In the rows, 128 means zero.
D: a few groups of rows, each row roughly a mix of its group's hidden directions:
D (133 x 13):
[[155 176 153 131 115 111 159 121 133 159 111 147 121]
 [102 120 181 131 116 118 108  94 117 123 156 112 146]
 [ 95 111 160 137 136 140 134  86 120  98 140  93 124]
 [114 150 129 156 115 154 131  88 106 163 105 124 151]
 [128 169 121 141 163 171 156 111 140 110 125 119 116]
 [161 138 128  98 130 103 154 127 177 121 127 157 132]
 [ 96 120 125 154 140 165 125 103  96 130 131  85 130]
 [ 86 109  98 151 126 145  96 152 112 112 120 100 126]
 [120  80  94 128 134 139  95 139 126  98 154 122 145]
 [155 126 132 133 171 134 164 128 161 103 123 113 100]
 [108  85 105 147 142 144 105 114 117  98 150  98 132]
 [102 127 162 132 124 138 139  73 100 132 100 132 123]
 [150 115 151  83 119  97 145 132 149 110 131 167 132]
 [108 139 164 152 132 139 140  84  96 132 109 102 118]
 [165 151 168 140 143 113 161 155 139 148 135 129 112]
 [105 146 118 154 172 171 130 124 131 112 132  96 117]
 [107  98 142 116  93 112  97 144 130 113 169 115 145]
 [145 160  88 117 114 120 125 178 150 131 124 146 114]
 [151 158  86 119 114 122 112 149 135 159 117 165 139]
 [150 147  90 117 117 123 122 173 139 150 112 164 122]
 [ 96  83 100 118 143 149 116 119 128  86 134 115 133]
 [105 129 164 155 151 135 121 145 103 117 138  86 100]
 [141 142  94 129 119 121 104 188 134 153 134 145 134]
 [153 127 157  92 127 117 140 110 173 121 131 164 138]
 [ 97 105 183 142 135 134 129 107 106 116 138  99 125]
 [173  98 103 106 135 130 119 128 167 128 145 138 154]
 [143 163 168 126 123 128 175 137 141 147 116 145 106]
 [ 84 133 135 145 141 137 145 155  89 115 113 107  99]
 [107 105 117 131 114 111  91 152 138 123 171  99 148]
 [171 122  97 104 114 125 132 122 161 136 128 163 156]
 [119 121 122 139 140 133 143 164 118  72 131 108  93]
 [ 84 119 166 151 135 133 118 122 104 111 130  93 103]
 [116 137 108 122  89 116  78 133 125 155 146 144 154]
 [154 110 115 113 147 115 145 183 160 111 137 137 117]
 [157 175 141 122 107 110 146 124 134 167 114 153 128]
 [125  73 100 126 140 136 106 150 127  94 146 112 140]
 [ 88  99  95 141 132 158 109 115 111  95 116 119 134]
 [146 169 174 116 116 125 162 141 137 144 122 140 104]
 [128 145 121  92 149 155 150 108 165  96 123 152 134]
 [118 136 141 151 142 166 159  90 146 111 116  99 145]
 [149 134  97 103 109 147 146 117 157 133 111 174 147]
 [110 124 162 153 140 124  84 148 105 130 151  96 117]
 [167 152 158 133 128 119 170 123 154 159 121 142 120]
 [135 130 145 100 132 132 164  85 163 107 114 153 136]
 [141 120 156 125 148 125 156 122 169  82 133 125 103]
 [115  88 134 136 137 139 139  89 145 112 141  80 127]
 [150 134  75 101 116 127 107 116 141 140 128 154 161]
 [126 134 146 137 170 150 173 115 119 114  95 127 104]
 [147 171 162 125 113 116 157 113 142 161 111 145 118]
 [163 127 102 110 126 116 119 171 167 123 151 146 131]
 [ 97  95  93 121 134 140  81 125 115 109 138 111 142]
 [143 136 136 131 173 143 169 121 140 120  94 142  98]
 [ 98 107 133 122 141 169 125 121 116  79 137 103 113]
 [119 137 111 176 140 156 137 110 128 133 127  76 121]
 [111  97 137  83 131 129 123 111 165  98 124 152 144]
 [135 139 143 130 164 139 173  98 137 111  97 129 101]
 [119 120 120 120  93 101  90 151 115 154 148 136 163]
 [166 142 121 122 157 127 162 121 168 112 112 135  98]
 [102 108 173 143 140 141 140  99 110 104 136  93 121]
 [162 130 127 102 110  82 133 137 152 151 127 163 137]
 [ 98 103 115 134 119 126  93 172  89 116 131 115 124]
 [130 144 132 116 145 143 170 136 123 120  83 162  99]
 [ 86 141 150 155 122 119 110 154  84 135 137 120 108]
 [ 92 105 110 143 135 154 103 147  98 113 137  89 128]
 [158 164 165 137 126 115 164 136 137 162 119 134 111]
 [153 143 127 130 174 137 166 139 153 116 107 136  99]
 [156 173 158 125 118 110 160 139 134 158 117 147 117]
 [ 72 141 158 144 129 143 135 129  99 121 121 115  97]
 [162 156  83 108 115 119 138 150 153 130 116 156 121]
 [ 91 132 161 147 149 146 132 137 105 111 125  92  96]
 [100 141 114 166 126 155 127 107  83 136 112 105 115]
 [152 156 107 143 121 108 112 166 104 171 138 133 122]
 [163 162 160 116 121 112 155 135 151 160 121 153 124]
 [ 84 128 163 140 123 148 130  92  92 117 124 110 127]
 [127  99 155 145 127  86 104 161 101 145 143 119 113]
 [152 110  94 114 123 117 114 181 154 129 150 142 136]
 [139 142 130 122 115 128 144  79 154 163 111 144 163]
 [139 140  93 114 112 122 112 177 132 152 121 167 134]
 [175 122 110 132 141 125 145 106 169 143 116 151 156]
 [115  99 171 145 153 135 143  95 117 111 134  93 124]
 [150 124 120  90  86 108 145 116 150 124 110 161 144]
 [125 159 145 161 166 171 128 135 123 121 142 103 114]
 [146 117 175 125 151 138 148  95 162 119 150 113 128]
 [ 99 141 110 153 135 167 110 102  94 152 124 105 134]
 [105  84 103 138 144 146  90 138 120  99 144 115 140]
 [178 133 101 109 148 125 141 133 158 132 130 165 141]
 [162 135  87 110 126 111 126 162 155 144 121 161 129]
 [143 136  83 115 107 129 156 104 140 134 104 165 147]
 [139 148 160 131 130 134 140 188 116 141 145 124  98]
 [159 135 145 116 115  85 122 136 153 162 127 164 141]
 [157 160 134 122 153 127 168 105 136 132  93 154 115]
 [116 107 116 124 112 116 106 148 153  99 173  92 132]
 [115 107 164 134 147 138 150  85 124  96 138  97 126]
 [154 141 146 136 160 133 172 108 132 126  92 130  98]
 [148 118 127  81 129  94 144 140 157 108 133 163 123]
 [147 171 159 112 105 100 149 144 129 152 126 156 120]
 [161 148 126  94 130 105 138 149 162 125 130 171 129]
 [121 118 148 139 164 144 164 109 137  97 114 102  96]
 [135 148 115 116 145 136 171  96 135 116  85 148 106]
 [155 136 141 120 144 140 159  86 178 122 140 120 126]
 [143 114 119  78 131 103 141 124 163 103 134 159 115]
 [123 131  78 148 124 122 113 166 110 154 129  99 146]
 [ 76 137 121 125 129 132  89 147  88 114 138 121 123]
 [133 100 161  96 121 133 153 101 154  87 131 135 135]
 [115 117 186 130 134 129 144  89 120 102 140 108 126]
 [127 121 180 160 151 140 141  93 134 135 137  99 128]
 [109 152 119 178 135 172 119 122 125 123 116  98 118]
 [147 124 106 126 137  91 115 188 128 136 150 120 117]
 [100 150 162 160 138 141 147 133 101 131 111 104  95]
 [169 122 109  96 156 137 149 139 164 104 142 138 140]
 [ 86  91 160 143 133 121 119 128 113 100 148 103 112]
 [150  89 123  91 126 132 152 133 167  97 128 143 137]
 [126 112 158 130 174 139 172 108 122 114 102 132 113]
 [127 148 144 143 161 154 168 113 117 116  95 123  97]
 [164 157 163 136 122 111 170 133 142 153 117 140 117]
 [ 83 143 147 149 132 146 134 120  94 111 110  99 100]
 [163 117 112  93 119 121 136 116 167 135  97 149 154]
 [ 91 131 102 121  85 125  87 142 112 139 140 132 147]
 [160 139 174 130 154 118 163 124 155 110 141 132 111]
 [152 131 148  95 121  88 148 130 144 131 120 175 134]
 [167  97  93 110 123 134 139 117 163 111 133 146 154]
 [144 152  97 120 108 127 111 160 120 162 116 169 140]
 [ 84 103  88 121 127 146  91 122 110 109 141 127 138]
 [108 143 115 156 150 168 129 101 124 150 125  93 154]
 [179 124 107 115 121 107 110 150 147 159 124 142 155]
 [124 152  89 160 123 160 134 108 107 151 123  93 132]
 [183 115 135 125 128 116 156 127 170 149 131 144 139]
 [ 96 110 170 139 137 143 145  94 103 107 122 102 119]
 [161 125 104  90 126 136 160 134 160 108 124 159 140]
 [163 142 158 114 142 108 172 114 163 126 128 147 136]
 [103 151 160 153 119 118 109 129 107 174 103 118 116]
 [119 129  81 139 116 125  96 141 107 173 131 110 144]
 [122 128 111 108  93 118  90 159 131 136 158 152 156]]
which group is each row in? (one row of each group first):
[149 131 145  99 127  97 133 139 170 114 122 174 122]
K
[111 169 142 130 112 137 120  69 109 137 123 135 142]
T
[144 110  93  90 113 133 133 148 147 104 117 164 150]
C

[142 161 117  94 124 119 132 152 131 118 115 186 122]
K
[ 83 137 149 147 132 150 132  92  94 119 119 100 125]
T
[100  93  88 122 138 136  89 126 118 103 148 123 146]
C
[117  87 172 108 144 142 133 101 130 105 151 108 135]
K
[ 91 121 116 146 103 145  99 142  84 135 107 122 150]
K
[110 144  98 132 136 130  87 164  92 158 131 136 128]
K
[121 166 135 152 150 177 154 107 108 123 122 113 130]
K
[ 75 125 147 147 111 112 101 109  92 124 131 111 118]
C
[155 131 134 140 176 127 167 127 153 116 113 111 100]
T
[152 162 154 120 122 119 177 123 149 146 127 158 117]
C
[179 112 117 108 119 112 122 130 166 147 133 150 155]
C
